One turning vector, and how many steps it has turned:
The counts run from 0 to 229.
20	5	-13	-3	2	7	-1	-2	-9	-8	-16	4	-5	-15	0	-6	5	2	12	2	5	2	4	-3	-2	-7	-12	-12	-22	-13	12	0	-3	-4	-6	-2	1	-3	2	-2	-15	-12	5	-17	0	-9	7	3	-9	-13	-4	15	-15	-3	-13	5	-4	10	2	-13	-9	-12	-14	-6	-2	5	-6	5	3	-1	-2	0	15	-9	-14	-3	-14	9	-25	3	12	13	-3	-12	-12	-3 -> 170
-4	3	1	2	9	23	-2	12	-3	7	5	11	3	-2	2	1	21	-1	12	2	-3	1	-14	3	9	-7	8	-6	-2	2	-3	17	-15	-4	-22	-5	0	-1	11	3	-9	14	7	-4	4	-3	-20	-2	-1	-3	-11	-12	13	1	8	-7	-8	-11	13	-22	-13	8	-12	6	-5	-2	8	7	2	18	3	12	-10	-3	-20	2	10	-5	6	-6	-1	-15	5	5	-3	-4 -> 216
2	14	4	-12	-1	16	-1	-13	-7	8	-9	17	5	3	9	-19	18	12	11	-5	4	7	-13	6	6	-2	7	-12	-21	6	2	3	-8	-6	5	-1	3	-7	14	-1	1	6	8	-16	-12	-11	-15	-2	12	-4	-9	-12	-4	4	-14	-1	-12	-2	0	-17	2	14	-20	3	7	-9	3	-17	3	9	4	10	-1	15	-14	-6	2	-6	-7	-1	12	-9	7	1	-11	-8 -> 21
3	10	-1	-11	3	1	-23	11	13	-1	-20	0	-12	-8	9	-6	2	-3	1	23	7	-1	-1	-20	-6	12	8	9	15	-4	-10	-12	5	9	-11	20	3	4	1	-11	4	3	12	-18	-8	-12	8	8	0	-9	-3	8	9	11	-2	10	8	-4	4	1	-17	4	-5	7	3	1	-3	2	-14	0	-4	17	6	-9	-9	7	14	-3	1	-24	0	2	3	14	3	-4 -> 52
3	22	-1	2	3	14	-4	13	17	5	-5	5	-3	0	-3	3	0	4	12	13	-7	-5	-8	5	-5	-6	-2	-7	5	-15	-24	7	-12	4	-18	12	-5	-3	1	4	1	-9	16	-5	-11	4	-16	-12	-11	5	-7	-5	-1	18	3	0	5	-14	16	0	-24	-11	3	2	-5	4	4	14	-5	9	2	5	6	-15	-1	4	22	-12	5	-6	-20	8	5	14	-4	-2 -> 66
8	9	-10	-3	7	16	-7	2	4	-2	-14	9	-11	-2	10	-8	-1	-3	12	12	0	4	-4	-2	-11	-6	6	-6	0	-12	-24	-17	3	4	1	24	-10	-5	-4	-1	3	-15	5	-12	-12	-11	-7	-17	-3	0	5	-2	-5	23	-1	8	13	-8	8	14	-18	9	0	18	-19	-2	-12	2	-2	2	-3	10	4	8	9	-5	10	7	1	3	-19	-11	5	0	-4	-13 -> 55
-12	-1	-2	5	20	20	8	7	3	-4	-1	13	-14	-1	7	-14	18	-7	-1	-4	-11	0	-11	-7	2	-10	7	-4	1	6	-20	7	0	-10	-21	-5	-2	8	14	7	-10	4	-2	3	-11	-15	-15	-7	-7	-4	-8	-14	10	8	4	4	-3	-17	9	-6	-8	13	-13	6	-3	1	12	3	-7	12	-8	12	-13	3	-10	13	11	5	1	-8	-13	-15	6	2	8	7 -> 1
7	2	2	8	8	18	8	-2	-1	-2	-10	4	-4	-4	1	-12	-20	-3	5	5	3	-18	4	13	4	-11	1	-11	13	-8	-10	2	0	13	-11	17	-3	-4	0	13	-19	2	5	7	-2	-6	0	-17	-13	-13	-7	-14	-9	19	-2	-6	-2	-11	13	17	3	-15	-4	2	-2	-3	1	3	10	3	10	7	10	2	17	3	0	5	-16	4	-11	0	16	5	-6	-13 -> 80
4	-5	3	-1	7	15	1	-7	-5	0	-10	12	0	-1	7	-9	15	3	1	-3	12	3	-4	3	8	1	14	-2	-1	21	3	2	9	12	-8	-2	1	1	13	-2	-12	21	-1	-1	-5	-18	-2	-3	15	-9	-9	-11	8	6	1	-11	-13	-3	11	-15	7	20	-18	4	-4	-11	5	-16	-10	3	-2	12	2	21	-10	-3	-2	-1	8	-6	11	-22	5	4	-12	-18 -> 226
-19	-11	-6	2	19	10	7	1	8	-16	4	7	-27	0	11	-17	-13	5	-1	-12	-3	-3	6	-6	-4	-18	-5	-7	12	-4	-16	-1	16	0	-6	-1	-6	11	-1	14	-1	-9	-1	-7	-23	-8	12	-11	-5	8	-8	-1	1	10	-9	3	4	-14	2	1	-6	-13	-11	2	0	-1	17	3	-13	-6	-2	1	0	2	-6	7	-2	15	-9	2	-10	-6	-10	9	13	2 -> 143
0	2	15	-8	0	-9	-8	-17	-2	-3	-13	-2	-7	8	-6	-8	5	9	-5	0	10	12	-11	-2	7	19	0	-6	-20	1	-5	-1	11	17	-10	0	12	-1	8	-7	6	0	16	-3	-10	-8	-2	-12	8	-7	9	-27	-16	12	-10	5	4	6	2	5	3	29	-9	6	-4	-9	-6	-11	-5	4	5	-1	5	6	-2	-12	12	-7	-3	6	-9	-6	5	5	6	6 -> 35
1	0	9	11	10	9	2	-3	-4	-5	-12	-1	-9	-3	-7	4	-16	0	-1	12	-1	-6	14	12	3	-2	-8	2	3	-3	-3	0	4	17	-39	-7	14	8	8	14	-4	14	20	10	-3	-5	3	-14	-12	7	-10	-12	-7	12	-4	-8	4	-10	13	-3	-4	-12	-7	-7	0	-6	11	23	-7	-1	-7	5	23	-10	-1	6	9	-8	-4	-2	-4	-6	10	4	3	-3 -> 90
3	0	7	-5	9	-11	-18	-7	-12	-3	-16	-2	-6	1	-6	0	4	-6	5	11	5	15	5	-18	7	11	1	-4	-9	-6	8	-10	-6	5	-13	3	6	-6	1	6	-1	-8	17	-13	-11	-21	-6	-1	-7	-12	11	-13	4	14	-1	7	-1	8	-1	-5	-12	11	-6	13	1	-7	-3	-6	8	12	12	-3	-5	-2	-6	3	18	-7	-16	-13	8	-1	18	1	19	11 -> 38
0	10	11	-9	7	-11	-17	-16	-4	6	-10	-3	-5	1	-13	2	11	7	7	4	3	16	-3	-7	12	10	-2	-6	-15	-3	1	3	-6	9	-13	-1	13	-7	-2	0	4	-4	27	-14	-8	-9	-9	-2	-4	-1	4	-11	-1	10	-9	3	-3	4	-6	-10	-11	10	-7	1	10	-3	0	3	-6	13	6	-4	4	-11	-7	-3	23	-10	-15	-11	17	5	15	4	15	18 -> 37
9	17	-2	-13	7	2	-7	4	10	13	-11	0	-4	-2	4	-7	-13	14	1	-1	-11	6	-4	14	3	-4	2	-5	-12	-5	-12	3	-1	7	-3	15	-9	-11	-9	-7	-16	-13	12	-10	-7	-5	-7	-10	-4	5	5	-7	2	21	-7	9	13	-1	-2	17	-8	-4	4	2	4	3	-21	-6	10	-5	13	-5	7	-1	7	-18	31	-1	-7	-4	2	8	7	6	0	5 -> 58
-8	20	-11	-8	14	11	3	10	15	-3	21	-3	-17	-1	-2	-22	2	12	10	-10	12	-3	-6	14	2	-18	-2	-2	0	-8	-14	10	8	-1	-1	-2	-9	-5	-15	6	4	-10	8	-8	-18	3	12	-3	2	15	-5	11	-11	6	-15	-8	4	-17	-1	4	-7	-6	0	-7	7	6	5	12	-6	1	-5	-3	-5	-2	-2	-2	2	-3	-13	-3	-15	15	-12	7	0	6 -> 132
0	9	-15	-15	12	12	4	19	-4	-11	16	-1	-18	-4	2	-13	-8	3	0	6	8	12	-2	4	-2	-1	-5	18	-7	-9	-6	-12	8	-1	-18	-6	-3	1	-4	3	2	0	5	0	-13	-14	18	7	6	12	-1	17	-9	1	-22	6	19	-10	7	8	-5	1	1	-7	-6	-3	-6	18	-2	-9	-14	2	2	-1	-4	-13	1	-5	-3	3	-12	1	-9	-1	5	-6 -> 119
15	9	-3	0	16	0	13	0	-14	-13	-7	-6	-10	-3	1	-1	-13	-2	-14	9	4	-5	16	1	5	-1	-1	-2	13	-2	7	-9	-2	19	-19	7	5	-6	2	23	-15	4	-1	12	-11	-15	5	4	1	-6	-6	6	-20	4	3	-4	-2	0	20	5	6	-13	-8	-1	2	-7	0	4	3	-1	-5	-2	7	15	7	0	4	-1	-13	-6	0	9	17	-1	4	-21 -> 93
4	8	7	9	-2	7	11	-9	-18	4	0	-1	-8	13	-14	-1	-10	-11	13	8	10	12	8	11	17	0	-2	1	-3	-3	-2	11	3	4	-26	-3	7	-4	3	13	-5	7	26	1	-4	-3	-1	-19	13	5	-5	-16	-12	5	2	-8	5	-2	15	-9	-10	13	11	-3	6	1	8	8	16	9	-1	-10	7	6	9	-2	2	-14	-1	5	1	-17	17	-7	6	-10 -> 100
17	27	-15	-12	-1	1	11	10	-7	-7	-8	0	-18	-3	1	0	20	-2	3	-1	-2	13	-4	-2	-6	0	-1	-8	-20	-10	0	2	-8	-6	-1	6	-11	-7	3	-6	-10	-19	0	-18	-3	-9	-6	0	2	-7	3	19	-20	-4	7	18	-6	-3	17	-11	-15	1	-1	4	-13	7	-9	0	9	0	-10	-10	-1	10	-12	-5	-3	4	-12	-3	-4	8	6	-12	1	-1 -> 183
3	14	6	10	5	18	6	-4	4	7	-8	8	1	-6	3	-6	-14	-8	10	7	0	-7	11	18	7	-16	0	-8	5	-12	-6	6	-7	3	-18	12	-6	-5	-6	17	-15	-8	17	-1	-8	2	-3	-18	-7	-2	-10	-5	-11	19	12	-7	3	-8	13	5	-14	-21	5	-2	1	-2	7	10	11	5	7	4	10	1	5	2	6	4	-11	4	-1	-4	16	8	-8	-4 -> 79
-2	15	-6	-2	9	3	1	7	9	9	1	-3	-17	-14	4	-8	12	13	-12	-9	-4	1	-12	24	4	-12	9	2	-21	7	-17	14	21	10	0	4	-14	-1	-3	-22	-23	2	5	-5	4	0	3	-15	-3	0	5	8	-8	12	3	10	-10	-9	4	7	-7	9	3	-1	3	9	-8	6	-6	-8	-7	-7	8	10	-2	-4	14	9	-6	-4	6	2	-4	1	-5	14 -> 198
5	12	-2	-5	7	3	-4	16	11	-3	-19	3	-6	6	7	-1	-5	-4	6	10	1	9	7	-14	-1	3	10	0	14	-1	-13	5	-12	1	-21	15	-5	-9	-3	3	-11	-8	5	-19	-8	-11	-9	2	9	-3	1	-8	11	10	16	5	7	5	17	-1	-26	-6	4	10	1	0	-8	-13	9	3	5	6	-6	9	-1	2	21	-7	16	-12	1	-10	14	17	4	-13 -> 63
4	-3	3	3	-4	-6	4	-10	2	-10	-21	-10	-21	11	-12	-7	5	-1	-9	-8	6	6	-3	-12	-4	9	-3	-19	-27	-1	-7	7	13	3	-15	0	9	8	14	-19	-11	-4	11	-7	-1	2	9	-18	2	-11	5	-17	-12	2	-4	19	1	3	9	-8	-7	17	-5	-2	5	3	-1	-14	0	1	-9	-8	13	3	1	2	-4	5	-7	-2	-7	-8	3	-8	0	4 -> 176
1	9	-3	-2	9	10	0	15	3	17	4	3	-6	-9	0	-6	3	10	-4	-11	-11	8	-8	24	12	-15	6	-2	-27	8	-13	24	7	-1	-9	1	-9	-7	-3	-18	-30	2	5	-5	10	-2	-2	-11	-8	-3	2	0	1	11	2	10	-3	-2	1	7	-9	9	2	0	7	10	-13	1	11	-5	1	-6	8	0	-7	-8	15	9	-6	-2	11	0	4	-1	-2	16 -> 199
14	-4	-7	-7	0	2	0	-2	-3	-20	-10	-7	-9	-1	-8	-13	5	19	5	-13	18	3	8	-3	-10	-2	-8	-18	-7	6	12	3	14	8	-4	-6	-6	3	6	-2	-15	-2	-2	-18	-7	-5	17	0	7	-12	7	3	-13	-6	-9	-6	-13	6	6	-16	0	-7	-14	2	-10	-5	5	-11	-6	-8	7	-9	8	12	-10	-4	-16	-2	-5	8	2	1	-14	0	-13	-19 -> 160
7	2	-3	1	21	11	-1	-2	-10	9	0	4	-2	-15	3	-16	13	13	-9	-9	3	-14	-8	13	11	-14	11	-11	4	10	1	2	5	17	-5	3	-3	-6	6	3	-17	12	-4	7	-5	-15	-8	-1	-11	-16	-1	-8	-4	10	-9	-7	-21	-9	8	6	15	11	-17	-3	2	-8	3	-3	-9	6	5	3	1	15	-5	0	7	1	-22	-13	2	11	1	-2	-8	-3 -> 222
16	12	2	-8	7	2	1	11	8	7	-12	-10	-4	2	-1	-9	-15	13	-1	4	6	-7	3	3	2	-3	7	-17	23	12	-6	9	3	14	-3	17	-9	-14	-1	-4	-22	7	3	-5	-3	-6	0	-3	6	-16	-2	-10	7	16	1	-7	-8	-1	15	6	-3	-2	-2	0	7	5	-5	-23	7	-4	16	0	2	11	6	-6	12	-13	3	-16	-3	9	10	11	-9	-22 -> 72
1	20	2	3	8	2	1	-3	-12	-2	3	-6	-8	-10	-12	-4	-10	-4	1	16	12	2	17	4	17	3	1	8	1	-6	10	3	-3	9	-26	-8	12	-4	-2	11	-6	12	20	4	-1	-5	18	4	-1	2	-10	8	-11	0	-4	-9	1	-1	9	-6	-4	-9	4	-14	19	0	7	22	2	9	-8	-4	5	-5	-1	4	1	-12	-24	-12	11	8	17	-3	15	1 -> 103
2	10	9	-12	4	3	-1	-12	-5	-3	-15	10	-2	13	1	-5	8	6	4	-5	6	20	-7	3	7	13	0	-4	-27	-8	1	-2	2	5	1	2	5	-9	3	0	4	-10	13	-14	-17	-13	-9	-12	13	-3	9	-20	-15	14	-4	8	2	5	6	-2	1	19	-7	13	-9	-12	-6	-16	8	4	4	-3	-1	15	-4	-15	14	-5	3	13	-4	-16	11	1	3	3 -> 34
-15	-2	1	-4	9	-2	8	2	16	-21	-8	-4	-15	13	-2	-6	2	10	3	-13	6	5	4	-15	-7	0	-11	-19	3	3	-6	10	13	6	-18	-8	2	14	9	5	-1	-2	7	-10	-19	4	7	-7	16	10	-10	-9	-5	-4	-2	-2	-9	-6	7	-24	-16	-13	-11	-5	3	-1	16	-7	-20	1	-9	-4	2	1	-19	5	-2	-5	10	-3	-5	-8	-12	13	4	-5 -> 152
11	6	-1	-4	13	12	-6	-9	-1	-9	-6	6	8	-15	10	-14	14	20	5	-7	19	1	-1	9	5	-2	7	-3	-12	10	9	-3	4	17	4	4	-3	-11	3	1	-11	6	-4	-4	-12	-20	6	10	6	-11	4	4	-9	5	-4	-9	-16	2	3	-4	9	4	-27	4	-8	-16	-1	-5	-11	-3	-2	12	1	18	-15	-9	-4	-1	-6	6	9	-1	-7	4	-15	-14 -> 19
18	22	-13	-8	2	12	18	8	-21	4	-6	2	-5	11	-10	-11	-8	5	8	2	3	4	-1	9	2	-1	-1	-6	0	0	7	-4	-15	1	-14	0	2	-4	12	13	-6	9	6	0	-5	-7	-10	1	8	-5	-11	-4	-14	0	-15	-6	4	-3	17	-6	1	0	-1	-8	-3	1	2	-5	13	4	6	-4	5	12	2	-15	5	-21	-4	0	-4	1	15	-13	-8	-26 -> 96
3	2	-1	-6	2	9	11	-2	-9	2	4	0	-14	14	-7	-23	-19	-3	-3	1	10	9	-7	13	6	3	4	8	-13	1	-4	1	23	7	-11	0	4	0	5	-5	0	18	13	5	-3	-1	22	-11	16	7	-1	0	-19	8	-20	4	14	-9	9	7	7	19	4	-9	5	1	-5	4	3	-7	-9	-2	12	7	6	-16	-7	-5	-7	9	-8	-9	4	-5	0	-15 -> 110
-14	9	1	6	17	13	-1	4	0	-6	5	11	-16	-7	14	1	18	0	-8	2	-4	-8	-4	5	10	-5	10	3	8	5	-7	7	4	17	-17	0	-5	8	6	8	-3	16	-1	3	-15	-9	-2	-11	-8	-4	-6	-9	-9	7	18	-4	-19	-25	17	-7	-5	7	-9	3	-9	-11	20	3	-15	13	-3	9	-6	14	-14	11	9	3	2	-6	-4	-10	0	12	5	6 -> 218
